Where one turn sends some rows of the set: a few examples, then the rows asked:
suti:  .14  .15 -.17  .06 -.06 -.17  .00  .13  .12  .37  .09 -.03 -.07  .27  .00 -.08
Zugir:  .32 -.13 -.01  .02  .10 -.07 -.13  .29  .13  .26  .31 -.33 -.09  .04 -.16  .19
bined:  .33 -.11  .05  .00 -.01 -.02 -.11  .32  .06  .32  .19 -.37 -.08  .09 -.18  .17
vid:  .23 -.09  .14  .13 -.01 -.07 -.01 -.08  .26  .14  .15 -.29 -.32  .18  .04 -.03
zet:  .25 -.05  .03  .02 -.04 -.05 -.14  .28  .08  .30  .28 -.27 -.14  .14 -.14  .31
Zarab:  .35 -.07  .04  .16  .08  .04 -.11  .21  .10  .52  .03 -.19 -.05  .25  .18  .03
tuzu:  .39 -.05 -.03  .17  .15 -.20 -.03  .01  .07 -.07  .15  .03 -.12  .04  .07  .08
Rapu:  .15  .06  .32 -.18 -.08  .06 -.03  .06  .14  .32  .28 -.14  .05  .02  .01 -.03
siruz:  .26  .11  .31 -.27  .00  .09  .03  .08  .09  .35  .15 -.17  .08  .05  .11 -.08
Rig:  .39  .03  .02  .17  .01 -.20  .03 -.01  .02 -.06  .15 -.05 -.19  .05 -.02  .17
Rukos:  .17 -.17 -.12 -.19 -.02  .05 -.06  .06  .12  .10 -.11  .05 -.03  .03  .24 -.06
tuzur:  .19 -.06 -.18 -.18 -.03 -.02  .01 -.01  .01  .15 -.12  .02 -.02  .04  .26  .05
tozos:  .19  .06  .29 -.19 -.01  .05 -.09  .14  .17  .39  .26 -.19  .06 -.02  .13 -.07
Kizi:  .26  .07 -.26 -.04 -.02 -.13 -.14  .10  .21  .34  .11  .07 -.22  .18  .07 -.02
rin:  .23  .15  .30 -.24 -.08  .07 -.03  .10  .21  .36  .22 -.14 -.04 -.02  .08 -.03
Lil:  .20 -.13 -.06 -.20  .05  .02 -.02  .04  .00  .15 -.16  .07  .01  .15  .22 -.04
fori:  .30 -.17  .02  .04  .01  .03 -.14  .35  .11  .24  .29 -.32 -.13  .07 -.07  .22
bedam:  .09 -.11 -.14 -.10 -.11  .03  .03  .04  .08  .17 -.15 -.03  .02  .06  .24 -.01
lefot:  .45 -.09  .04 -.14  .02  .19 -.03 -.17  .15  .25  .30 -.10 -.08  .17  .19 -.04
kuren:  .43 -.11 -.05 -.04  .05  .01 -.11  .32  .06  .31  .22 -.30 -.16  .07 -.14  .20
zogu:  .07 -.14 -.10 -.15  .00 -.03 -.02  .09  .00  .18 -.12  .02  .04  .10  .19 -.08
zaveb:  .15 -.10 -.16 -.09 -.06  .05 -.08  .06  .02  .03 -.13 -.03 -.01  .11  .23 -.01
tebe:  .12 -.14 -.09 -.16  .01  .01 -.07  .00  .07  .16 -.07  .00  .06  .00  .30 -.07
tov:  .37 -.05  .08  .11  .18 -.12  .02 -.04 -.04 -.06  .15  .00 -.21  .05  .07  .11
nam:  .44 -.02  .04  .20  .09 -.12  .08  .02 -.02 -.07  .13 -.03 -.16  .12  .09  .05
Lep:  .30 -.06  .00 -.07  .03  .10 -.17  .34  .14  .26  .21 -.34 -.09  .10 -.14  .20
rar:  .38  .00 -.01  .07  .17 -.11  .01 -.01  .04 -.05  .15  .02 -.22  .11  .03  .24
niluf:  .27 -.12  .10  .01  .07 -.01  .03 -.08  .01  .12  .10 -.38 -.28  .21  .07 -.10
muka:  .36 -.01  .02  .19  .13 -.17  .02  .08  .12 -.07  .16  .04 -.20  .05  .09  .13
bulo:  .48  .07  .00  .06  .13  .00 -.17  .13  .00  .51  .00 -.09 -.14  .11  .14  .13
Bemi:  .33 -.03  .00 -.14 -.07  .17 -.02 -.25  .23  .24  .24 -.15 -.09  .08 -.03  .12
dasi:  .46  .06  .06  .17  .11 -.11 -.04  .09  .04 -.08  .16 -.04 -.16  .11  .00  .10
teve:  .25  .06  .32 -.18 -.07  .07 -.09  .19  .16  .32  .28 -.10  .05  .03  .17 -.12
supo:  .17  .02  .35 -.20 -.13  .03 -.06  .12  .09  .33  .17 -.16  .06  .12  .07 -.06
gepo:  .19  .20  .28 -.20 -.07  .11 -.05  .12  .16  .26  .16 -.11  .06  .05  .17 -.08
Sefo:  .32 -.11 -.02 -.02  .06 -.02 -.17  .29  .05  .33  .24 -.22 -.13  .01 -.15  .31

tuzu goes to -> tebe
zet goes to -> rar
bedam goes to -> rin
Now find these:
teve goes to -> fori
Bemi goes to -> bulo
Kizi goes to -> lefot
zaveb goes to -> gepo
zogu goes to -> Rapu
Rig goes to -> tuzur

